Each path is a new rotation, seen through one point. The rows after it are directions, each followed by how far the rotation turns it, in deg/step (0 if it stays put).
Each turn is a multiple of 5 degrees from 10 to 175, or 0.
Each row of a path follows its step; steps can be skipped.

step 0: [ -7  50  33  -3 -10  21 -43  47  63  -1 -19 -10  -6  -4  -2  24   5 -39
 -37 -10  26  15 -55 -39   1   2 -12  16  21  25]
step 1: [ -2  26   2  30 -30  10 -17 -32  32  56  27   8   1 -21  20  61 -26   5
  28 -30   1 -14 -20 -14  39  -3 -16  52  21 -40]
step 2: [ 38  -1  10  27 -33 -25 -29  65  -9  30  24 -19 -18  16  22 -11 -18  -4
  27  49  11  14  14  -6  27 -59 -20  31   6 -35]
step 3: [ 12  32  47 -32  10 -33 -74  13   6   7 -33 -19  19  22  37  14 -35 -27
   0  19   7 -18  25  -5  34  21  28   1 -45 -17]
step 4: [-10   5  37 -10 -36  15 -44 -34 -22  43  29 -13  15  12  34   1  11  37
  11 -37  27 -50  34 -26 -16 -39  18 -42  -9 -16]
step 5: [  5  50  29  -5  31   0 -41   5  19  30  39   3  14  34  -7 -55  34 -36
  29  23 -10 -18   8  15 -38 -46 -30 -13  19  28]
step 6: [ -7  36  46   4 -24  15 -14 -54  77   4  17 -42   1   7  31 -35 -10  11
  -7  31 -11  -5  -9  19   3  59 -10  -3   5  16]
step 7: [  4  30  15 -18   7  46  25 -14 -10  42  41  -2 -17 -12   9 -25  -7  70
 -14  -3  12  -7  30  47  55 -12 -40  13  14 -19]
step 8: [ 29  16 -26 -34  21   5 -32  31  54  15  -1   6 -20 -15 -30 -48 -20   0
   6  31  33  49  27  33  29 -22  19 -43   3 -12]
step 9: [-31 -30   7 -12  57 -10 -28 -52  41   7 -27   3  -8 -50  35  -4 -41  32
  19   6 -32  -2  26 -11  15   7   9 -44  -7 -28]
step 10: [ 10 -42 -13   4  12  24  27  10 -18  31  16 -24  23  -4  -8 -19   2  40
  24  17 -60 -22  66  -9  11 -38  11 -42  17  38]
step 11: [-53   3   6  -9  36  11   2  -1  12 -23 -35  -6  20  48 -33 -73  -6 -20
  12  13  -5  23  34 -18  23  12  15  -3   0  61]
[ 13  12   0  -3   4   2   3  20  -1  -9  -9  -9   2  -7 -17  -2   2  21
  -1   7  -7 -17  -2  -1 -13 -23 -11   7  -4  -2]	135
[-21   6  -4  -1 -12   0   6   1   6 -10 -14   2   5  -5  11   9 -11   9
  21  -1   7 -25  -8   9   2  12  -2 -12   4  -6]	130
[ -5 -12  10   0   2   0 -13  13  -2 -11  -1  -9 -14  -8  19  -1   0  -5
  -3  10 -23   5   2  17 -20  10  -3   5   7 -10]	110
[ -2 -10 -15   0   3  -9 -11  12  -8  11  -1  -3   0  22 -12  -4  -6   5
  13   1  16   9   3  10 -12   5 -16  -1  20   4]	125
[ 11  -8   9   3  15 -21  10  16   4   0  -4  -5   8  -1  14   4  -2  10
  20 -16   2  11  11  -4   3  -4  17  -2  -6  -9]	55
[  0   0   5   5 -12  -3  10   5 -15 -14   1 -12   2  18   1 -12 -12   7
  -6   9  -1  -1  11  11  23  10  -1  18 -12   6]	85

step 0: [-22 -22   7 -14  10  30 -15  32 -60 -10 -50  -4  -9  -1   4 -25  29 -17
  14  -4 -24 -30   6  -5  -7 -43  -1  -9 -38  37]
step 1: [  6   9  -7  23  13  41 -24 -16  -4 -44  -9  33  14  31  15 -20  30 -11
  -2 -34  -5 -34 -21 -13 -17  -2  16 -31 -38  54]
step 2: [-11   3   2  -3 -13   6 -35   7 -33 -33 -19  43  19  25  43   9  40  16
  10  -7  21 -34  32  30 -44 -35 -14   2 -12  17]
step 3: [ -3  19   5   8 -36  31 -29 -32 -35 -20 -21   9   2   0 -14 -64  49  15
  19  -1   7 -12  29 -21 -17  -3 -22   4 -16  33]
step 4: [ 34  20   0  42 -11  -5   8 -30 -28 -40  -7  18  -8  30  22  -7  14  -7
  24 -45  41  -6  13  -4  -2 -28 -31  18 -10  45]
step 5: [-12 -21  11   9  29  16 -31 -28 -47 -10 -18  16 -11  -5   5 -14  12  -6
  -1  16  18   4  25  15   0 -47 -75  16 -16  33]
step 6: [  6 -27  -1  24   3  35  35 -15 -21  -6  -9  31 -31 -13  37 -49  28  -6
   6 -19  -9   7  -4 -23  -9  -1 -39 -13 -37  51]
step 7: [  1   0   7   6  28  11  16   3   8 -35  26  69 -12   0  10 -13  15  -9
  20 -10  28 -39  -5  28  -5 -45 -36  -1 -40  22]
step 8: [-31  -4  13  -3  14   9   0 -11   3 -19   0  26   0 -15  24 -54  17  28
 -18   4   4 -33  71  14   0  -1 -40 -26 -29  27]
step 9: [ 16   7  16  15 -44  11  29  24 -16 -33   9  16 -27 -11  12 -51 -13  -9
  27 -22   0 -45  41  -7   8 -33  -3  -8 -18  38]
step 10: [-10  18  17  23  19  -8 -18 -19 -31 -24  19  -3  25   8 -14 -11 -34   1
   7 -16   9 -55  21  11  16 -37 -39 -31 -28  51]
step 11: [ -7 -25  10  22   0   0 -18   2 -53  -7 -10  -6 -22  -2  41 -17 -28 -14
  -2 -15 -31  -9  47   6 -41 -15 -18 -30 -43  38]
[ -9  18  -7   3 -10   9   1  -5  14  -8   2  12   6   8   5  24 -19   5
  -2 -10  11  -1 -12  -4  12 -15  -8   0  -7  -3]	130
[  5 -16  -6   1  -4 -14 -17   5  10   0 -11   4   6 -12   5 -12  -2   5
  12  -3  23   8   1  -6   1 -14   3 -18 -11  13]	0
[-10  -3   7  -2   8  -6   3  28  20 -15  -4  -9 -12  14   1 -11  10   8
 -19   1  -3  -8 -10  -7   6  -7  -8   0   0   0]	45
[-11  12  -8   2  -4  13  -7  -6   5   1 -12  -6 -19   2   8 -19 -10   1
   1   1 -13  20   6  -6   4   6  10   3 -22  -6]	135
[  3  13  -5  13   5 -15  17  -2  -7   7  -6  -1   2   4 -21 -10   6   4
  15  -8   1 -11 -23   2   4   3   5  -2 -20  -5]	120

step 0: [ 43  -3   1   0   7  30  -8   9   1  23 -28  45 -29  33 -29 -31 -46   0
  36  -4 -12  23  12   8 -21 -57  49 -44 -20 -41]
step 1: [ 17 -63 -51   7  36 -44   1   1 -34 -29  18  -5 -32  -5  17  39   2  13
   0  -3   2  19  32 -27 -39 -39 -40  30 -38  -1]
step 2: [-18  -4 -26  26  26  -2 -42 -52 -31  18 -40 -19  18  -7  51 -34  51 -55
   0  19   5 -32  -9  48   7   4   3  20  -8 -12]
step 3: [  6 -10 -26 -29  28  65  29 -29  29  -4  25  -2  29 -13  -9 -17 -48  35
 -40 -15  50 -30   3  39  25  15  18  27   8  27]
step 4: [-45  14  12 -65  13 -48   7   0  33  28  51   2  21 -33  -9  17  -1 -16
 -10 -22 -28  29  -8 -24   4  -6  58  11   4 -45]
step 5: [-41  30  20  -1 -50 -11 -18 -58  15 -38 -25  34  -2  47 -11   9 -19 -16
   1 -24 -11  46  30   8  -4 -34 -11 -28 -44  34]
step 6: [  8   4 -46  10 -19 -43 -15  17   0  19  31  31 -50 -18  20  -2   4  22
  58  -3   9   7   3  36  18 -17 -45  14  48  61]
step 7: [ 10 -13  44  -2 -27  27 -32  20   8 -28 -10 -26  14 -43  48 -14  -9 -63
 -11 -18   2 -15 -24   0 -42  19 -37  38  51  -8]
step 8: [ 24  -4  22   1  21  75  15  -7  -8  14   8  17  23  -2  11  57  -3 -13
  -3  -4 -30 -13 -42 -26  46  18  39 -43   6  53]
step 9: [  6 -21  35 -34 -10 -36  40  15  28 -28  29 -18   8  57 -31  53  26  17
   3  64   1  26  -7  14  29   3  -1   8  26 -37]
step 10: [-33  58 -31  41 -36  14  -4  22  24  15 -60  -1  21   1  -4  14 -12  19
  31  14 -41  10  18  -9   8   4 -48 -11 -24 -57]
step 11: [ -4  18 -21   6  24 -15   8  31 -53  -9 -39   6 -43 -28 -55  -4 -13  32
 -48   4   6  -6 -21  17 -45  18 -35 -21  32  48]
[ 23   2 -12  -1 -18   0 -12   4   6 -14 -11 -10  12  20  -5   2 -10 -11
  -8 -19   4   0   8   5   4   5   6   3  -2  -6]	155
[ 10  14  16 -10   1  15   3  -5   0   5  31   4 -12  12 -10   7  -4  -8
  -3   2  -9   0  -2  -4   0   7  12   3 -12 -13]	80
[-15  15  13   2   1  27   1   0  -5   6 -16   5  14  14  14 -13   0 -12
   9  -4   6   5   6   0  -4 -10  -6  -7  -8  -6]	140
[-12   5   2   9  -6  -1  -3   7 -12  -8   0  10  -1  16   7   5  -9   9
  -5  10  -7  -8   8 -17   3  23   0  -8  27  -5]	20
[  5  12  17  -9 -15   1  -6   2  16  13  -4   6   0  -9   9  28   1  -7
  -7   4   3   9   4   7   7   0 -14   1  12  15]	25
[  8   4   0  -7  -6  -1  12   0  -4  15   2  -5   7 -11  -2  -8 -27  -4
 -13  -5  -5 -18 -12  -3 -10 -16  -7 -13  14  -7]	95
[  6   0   2  -8   4  14  -3 -20   9  -9 -23  13 -20  -2  -7   0  -2  10
   3  -5 -11 -19  -1   6   7   3   4 -15  -3   7]	135

step 0: [-15   8 -13   7 -43  15  27 -39  -2  -5  37  20  -2  63  20   3  10  26
  42  17  -7  -2 -37  11  36  22  -7  37 -40 -17]
step 1: [ -3 -48 -13  -9  10 -35  14  22 -61  14  12 -15 -10  18 -48 -22  38  27
  26  19 -22 -40  -8  15 -20  35  -6 -15  16  18]
step 2: [ 15  13 -13  -6   2 -22 -37  14  -7  25  38  42  -1  -7  10  24  23 -29
 -23   1 -17 -40 -24 -21 -65 -40  10  -2 -43  -3]
step 3: [  3 -21  25  31 -28  11   7 -21 -22 -20  -5  20  -7 -25 -51  59 -62  -3
  28   5  -6  17  25 -30 -23 -25  16 -10  -4  24]
step 4: [ 36  43  -8  11  23  49 -16 -26 -33  11  10 -31  -1  53   5  53  10  23
  16  -9  53  -5  -8  -5  26  -7  14  19  12   9]
step 5: [-22 -22   2 -15  26  55  21  65  -6 -35   9 -21   1  -3 -10  -6   9  19
   3  10 -14 -28   9  52 -13   7  56  34   4   4]
step 6: [-17  16  -7   6  -4  -8  -3  15  14 -35 -15  66  -8  35  54  17  43  20
 -14  54 -22   8 -17  11 -20 -30  -6 -23  16  16]
step 7: [ -9 -27  -3  37 -41 -13   6  35 -21  28  49  -3   4 -29  -1  31  15 -14
  35   3 -24  61   5   3   0  -6 -35   0  43  21]
step 8: [ 11  22  18   6  42  -6 -30  -7 -22  29  19  24  16  -7   5  37   8 -49
   2 -47   2 -26 -23  21  48  21  16 -43   8  39]
step 9: [-42 -26 -24  14 -10  41 -43 -13  -4  -4  23  -1  23 -23  11  -6 -62  21
  17  11 -19 -16  -9  31  29  -9  33   0 -52  -9]
step 10: [-14  -4 -26  -2  17   0  39 -67 -42   2   1  11   9  65  -3   8 -11  33
 -36  35 -38  15 -14   6  -9  23   9  -4  20  -1]
step 11: [  6  19  -4   1 -23 -44   5  26 -67 -11  32 -20  31 -13   2   9  48  -5
  15  11 -23 -11   7   9 -26  19  -7  62 -21 -25]
[ -7  -6 -15   9   5  11   8  -2   7  23 -15   3  -5  -3   2  -5   6   3
  15  11   9 -13  -6   8  -2   9  20  -8   2 -17]	85
[ 11   9   8  12 -11  26  -5   6   3  -7 -15  -7  -1   8   2  -4   6  -9
   5  -8  -4   2   2  20 -18 -14  -5  -9  13   4]	35
[-11 -25   7   2   8  -6  -1  15  -9  -4 -13 -16  13  -4 -14   1  -9  -4
  15  10  -5   6  21   5   0  -4  -4  -4  -4  -5]	175
[-10 -10  17  -2  -2  -4   4  11  21 -11  -4  -8   9   4  15  17   8  10
   7  -2   7  -2 -17  -2  -8  18  -8   7   9  -1]	55
[  7  16  -1   7  12 -24 -14  -6 -13 -11 -23  -2   1   6  13   4   4   6
   1   8   9 -12   2   0   4   2   1 -17   4   8]	160

step 0: [-24  29 -25 -45 -41  -3  17  34 -26 -12  36  24  -7  -6  41  10  34   9
  13 -30  38  -2 -25  -8  -1 -21   3   1 -27  48]
step 1: [-15  18 -23  35 -40 -12  12  27  20 -21  47   0  22 -35   7  -1  13   3
   1 -61  15  37   8  39  -4   8 -27  35   7  22]
step 2: [  5  -6 -38  11  29 -18  12  28   4 -41  38  11  35  18  13  22  30  40
 -21  -8  40  -1   3 -23   2  30 -27  56  19  -7]
step 3: [ -1  41 -30 -58  -3  10  25  37 -37 -13  53  28  31   7   5  36  24  17
  32  -9 -11 -19  23  -6  11 -13  -8   9  12 -10]
step 4: [-21   4 -15  19  -4 -14  23  30   5   0  61  20  16 -50 -12   8 -27   3
  53   1 -22  -4  -8  34  14  -1 -60  22  10 -14]
step 5: [ -4 -43 -17   3   6  -9  10  20   7 -14  26  47   4 -33  28  11  21  50
  29  44  16 -11 -53 -16   1  25 -11  44  11  -1]
step 6: [ 47  36  -6 -37 -41  22   3  11 -22   0  29  29  17 -45  38  -5  42  47
  34   5 -11   1  -9   6  -3   9  11  13 -20   4]
step 7: [ 40  26  -7  35  -8 -25  28  25 -11  -5  37 -31  -2 -53  31 -34 -10  33
  17 -18 -11  23  -2  -4  12   6 -56  14 -22   0]
step 8: [ -9 -15 -28   2   8 -22  40  35 -13  -2  23  -5 -19 -18  47   6   8  45
   4  15  40  33  -3 -61  44  11  -1  15  18   9]
step 9: [  1  35 -29 -30 -54   0  -2  16   9  25  33  26  27 -16  37  25   3  13
  23   5  32  25  47  -1  45 -18   9  16 -17  12]
step 10: [  4   3 -26  22 -34 -49  -9  43  26 -21  29   7  17 -13  27  -5 -14  11
  -6  -3  11 -15   9  14  10 -42 -64  40 -32   7]
step 11: [-28 -35 -39 -17 -31 -13  13  64 -19 -35  17  25 -25  -9   4   1  44  47
 -16  -7  26 -21   0 -13   1 -11 -11  21  18   2]
[ -2   2   4 -12 -17   7  -1   8 -13 -11  -6   2  -2  -7   1   8   9  -7
   1 -10 -16   4  -5  -2  18 -10  29   1  17  -3]	130
[ -5 -15   9   2  -2   0  -2  13   0  16  14 -14   2  -8  14   1  -9  -3
 -31   0  -9   0  -9   8  -4   5  -5   4  14 -10]	120
[  1   5 -15 -27   8 -23 -15  -3 -12   5   2 -13   2  -2   2  -4   2  -3
   5  10   7  12  -2  21  -8   2  10  -1  -2  -4]	120
[ 12  -2   5   7  -3  -3  -5  -9  -6   4   0  -4   3 -21   9  -3 -15  18
   2  19  -9  14  -1 -19   1  -7   9 -18  -9   3]	35
[  4  14 -13   8 -14   4   3  -6  18  -6 -10 -21   4 -11   2  20  -7  -6
   7  -6 -14   3  -2  19   2   1 -12  -7  -5  -7]	125
[ -5   2 -13  -8 -20   8   9 -19 -11  19   1  -2  19   4   0   5  13  -3
  -9   5   7 -15  -7 -14   1   8   1  -7  -8  -9]	120

step 0: [ 63   8 -16  29  26   4 -38  13 -73  47  18 -22 -18   8  -6  14  29  19
 -18  10   0  -9   6  -4 -11  18 -40 -22  46 -13]
step 1: [ 25 -19  15  -2 -16 -18 -26  16 -26  30  11 -17 -43  26  35  67 -27 -27
 -16   1 -34 -33 -62 -21  -6   9  14  28  20 -22]
step 2: [ 15   8  13  -3 -17 -28 -53   8  18  10 -11  -1 -45  53  15  13   6   1
  -1  26  21 -40  31 -24 -19 -28 -45  56 -46 -16]
step 3: [ 30  14   0 -30   3 -27 -42   4 -18  -4  27   0  43 -26  -1   8 -12  28
 -66 -17  30 -64  32  12  -9  -8  -2  55   9  -7]
step 4: [ 46  30 -15  30 -17 -23  -6  40 -28   2  50  28 -50 -23  -7 -21  -7  38
  -8  -8   9   5   8 -11  -9  30  38  47  25 -44]
step 5: [ 12 -25  17 -62   9 -29  25  33 -15   1 -19  48 -31  24  13   8  29  36
 -10  47  22 -17 -36 -25 -10  -1  19  14  27 -49]
step 6: [ 77  10  10   7  30 -57 -32 -31 -21  26 -12  17 -14  37  14  10  44  20
 -10  21  16 -12  19  15  36 -16 -21 -30  20 -17]
step 7: [ 34  27  48  -6   1 -39  -1  -9 -22 -13  21 -18 -36   4  11  50 -43 -32
 -63 -18   6  -7 -21  -6  49   1  -7  17  39  -6]
step 8: [  2  21  12  22 -31  -9   4  31  32  34 -15  11 -66 -22   6  26  -4 -16
 -34  24  38  -1  27 -31  21 -12 -37  37 -29 -53]
step 9: [  6  19  -7 -11  32 -36  -2  42   8   4 -23  67  43 -37  30  43  14  17
 -46  -8  17 -52  20 -12   4 -20   0  23 -22 -13]
step 10: [ 21  31 -12  47  16 -46   4 -12 -18 -23  32  68 -30 -11 -26  11  28  14
  17 -31  14  -9  16  11  32 -18  40  42  19  -4]
step 11: [-12   2  39 -39  18  -9  50  14 -30 -33  26  37 -52 -20 -49  22  29   8
 -11  36  28 -17 -16 -24  12  -1 -22  -1  44  -7]
[ -6 -11   7   1  -5   1   7   1  -3  -4  11   8  -1  -1  10 -15  31  22
  -5   2 -15   6  -4   3  12  11  -3   6  12   9]	60
[ 17   1 -27  20   0  -8  11  -6 -10 -10   8  -9  19   6   6   6  -2   0
 -11 -17  -3  -4   1  -1   5   2   2  -3  11   5]	115
[  7 -15   7   5  19  -5   6  -9  -2   2  -6  -4 -11  10 -11  14  -1   7
  23   5   1 -10 -10   2  -1  12  -4 -17  20   1]	65
[-15   7  -8  10  15  13  10  -8  -3  -2   8  10   1 -18 -10  14  16 -18
   7   2  -7   2  -7  -8   4 -13  -9  -2  -7  13]	20
[  3  15   0  -9   9   2  -2 -13 -14   5 -11  -9   4  11  -1 -13  10 -16
 -10  10  -4  17 -12 -10  11  11   6 -12   3 -17]	55

step 0: [ 15  20  -3  31  -1 -38  16 -42 -30  38   3 -17 -29 -32 -33   2  -2 -59
 -15  22 -13 -29 -26  -4  12 -13  44  23  54  19]
step 1: [ 23   4 -16  -6  11  -7  17  -5 -48 -20  11 -42 -42 -25 -35  41  -8  39
 -41   3 -25 -49 -28 -51   2  21  29   7  19  17]
step 2: [ 18  18  31   8   0 -20  12 -42 -38  -8  12 -53 -10 -57 -35 -23  17 -28
  22 -18 -34 -23 -21 -20   5  32  40 -47  -6 -23]
step 3: [ 30 -30  44  32  30 -16 -26  -1 -35 -20 -16 -31  50 -38 -11   6 -14   8
 -24   5 -33 -42 -13 -51  -3  -7  33  19  36 -17]
step 4: [-20  13 -19  38  35 -14  17 -30 -34   7  21 -39  23 -32 -28   9  28 -58
 -14  34  11 -37  10 -19 -37  11  39   0  44 -10]
step 5: [-12  -9   1 -14  63 -29  30  -6 -33 -34  30 -46 -24 -57 -11   4 -24   9
 -19  24 -29 -24  -4 -18  28  -6  18  40  30  16]
step 6: [-21  16   8   6  24  15   0 -16 -69 -12  12 -34  -7 -52 -53   0   5 -46
  -1 -33 -10 -15 -19 -35  -3  29  23  26 -44  -6]
step 7: [  0 -11  56 -35  31  31 -11  -6 -54 -12 -15 -58  46 -35 -25  -5 -14   6
 -27  26 -30  -3  -5   4   9  17  34   7  27 -31]
step 8: [-13  -8  23  30  46 -19  16 -18 -33  22 -14 -30  44 -26 -10   3   9 -39
  -4  66   0 -14  12 -29 -25  23  49  18 -39  18]
step 9: [ -5  28  12 -27  61 -40   7  10 -76 -25  12 -58  24 -15  11  25  -7 -12
   4  26   4  -8  17   0 -11   8 -13  29  33  26]
step 10: [-17  18 -17  -7  23  19  19 -36 -52 -38  18 -25  29 -25  -9 -14 -25 -37
  23  -5 -11 -24 -14  11  21  24  49  38 -32  52]
step 11: [  9  21  31 -42  16   7 -25 -29 -70   4 -51 -18   9 -42  -3  36 -12 -28
 -32  12 -18  14 -22  22  17   4  26  42   5   2]
[  6  -5 -18  -4  -4   9   0  -3   1  11  16 -19  -5  -6   4  24 -24 -10
   4  -5   1  -2   6  -1  15  -6  -8  -6  -9   1]	80
[-10  10 -10  17  -7   2   6 -13   2  12   3   5  -1  -1 -10  -8  12 -27
  12  -2   8   0   0  -1 -10   9   8  -9 -22   1]	170
[ 18 -10  13   2  -1 -10  -8  11   2   1  -5 -18  17  11  -7   2   5   4
   8  12   1   1   3  -5  -6  -1   0 -27 -16  -5]	70
[  7  -3   1   6   7   8   2   5   0  29   1   9  14  -7  18  -5  -2  -3
   8   6  -3   7  17 -18  -8   6   0  -2  20   2]	80
[  9  -5  16  15 -10  -8   9 -14   8   3  18   7 -13  14 -12   1 -17   5
  -7  -7   5   6  -9  -9  -9   6  -2  -7  14  -3]	10

step 0: [ 29  25  13  -6  39 -12  21 -12  34  -6  -2  27  21  24  16  -8  40  -6
  44  44 -13 -24  39 -42  25 -28  35  26   6 -23]
step 1: [-28  -8  56 -39   8   5 -10  19  -8 -23 -44 -22  -7  13 -36  32   7  35
 -22 -24   6   8  -4 -19  28   9  22  31  61  16]
step 2: [ -4  18  29  31   8  21 -13   6  51  -3  -9  -3  26 -13  34  22  16 -23
  -5  57 -32   7  13 -18  75 -13   0  -5  -9 -37]
step 3: [ 40  -2  61 -23  54 -17   1  36 -16  37 -30 -23 -17  -6  -7  38 -18   5
  19 -37  28  -4  17  -5  14  -1  15   6  30 -21]
step 4: [  4   2  31 -15   9  13 -18  20  10 -24  -9  31  11 -17  11 -10  38 -13
 -26  37   9  79 -21 -39  31 -39  22 -18 -16 -22]
step 5: [  9  10  42  -9  54  19   4  44  -7 -42 -10 -36  30 -28   5  20 -14 -25
  65 -12  -4 -10   9  18  -4  25  36 -11  24  -6]
step 6: [ 12 -29  18  13  29   2  27  10  -2  20 -23 -32  13  24 -15 -18 -13   1
 -26  34   1  53 -14 -70  35  -7  31 -32 -21  24]
step 7: [ -8 -16  24  -7  24  52  23  21  -2  -8  33  32  35 -40  33  43 -16 -25
  24 -14  39  -7  11  -1  27 -18  37  18  26  26]
step 8: [ 36   9  43 -36   5  -8  25 -25   0   0 -23   2 -11  18   7 -23   9 -12
  12  32  -1  20   7 -62  23  72  35   1 -11  19]
step 9: [-22  -4   1   8  59  27   8  11   8 -36  20  28  33   3 -57  28   0  26
  -7  15  32  -7  16  -7  43  -8  50  37  15  -8]
step 10: [ 21  -1  61 -40   3  45  15 -23   4   8 -14  -5  16  16  29  -5  -8  18
  17  14 -65  -9   2 -51  37   7 -16   6  33  -1]
step 11: [-22  36   6  11  29 -24  27  15  17  26 -22  -1 -13 -45 -31  38  10  13
   4  23  32   5 -23 -12  68   5  31  35  25 -17]
[ -3  11  10  -4  10  16 -10   0   0  -7  10  -4 -12  10  11  -2 -12  -9
  20  -3   5 -26   8   0 -10 -18   1   4  -5  -3]	155
[ -6   9   6  -1  -6 -12 -13  -4  11   7 -12   0  -9   7  -2  11  15  13
  -2   5 -10 -12   0   3  11  -9 -14  19  16 -18]	35
[ 12  18 -18  12  -6  -2  -8   1 -11   0   3   0   0   9  14 -24  -1  -9
  -5   9  -9   8   7  -9  17  -8  12   5   7  -6]	175
[  6 -12  -4   6  -7  21  -6   3   3   4   9  13  26  -7   6  10  12 -11
   3  14  -8  -4  13   9 -10   0  -5  -3  11 -12]	145
[  7  14   6 -10  -1   9  -3  -2   5  -3   3   9  -4   1  -6   5  -7   0
 -26 -12   2  -5  28   5  13  13  -4  -9 -12  -7]	55
[-13  10  -1  17  -3 -11  -7 -12 -19   1  -4  15   6  -1  -9  11  -4 -17
   0 -16 -13  -1   0 -15 -12  -1 -11   1  -8   1]	0
[  6  -3   1  17  12  -4  -5   8  -9  -7  10  -5   5  14  18  19 -15  24
 -10   9 -12  -3  -8   1  -2   8   0   1 -10  -2]	100
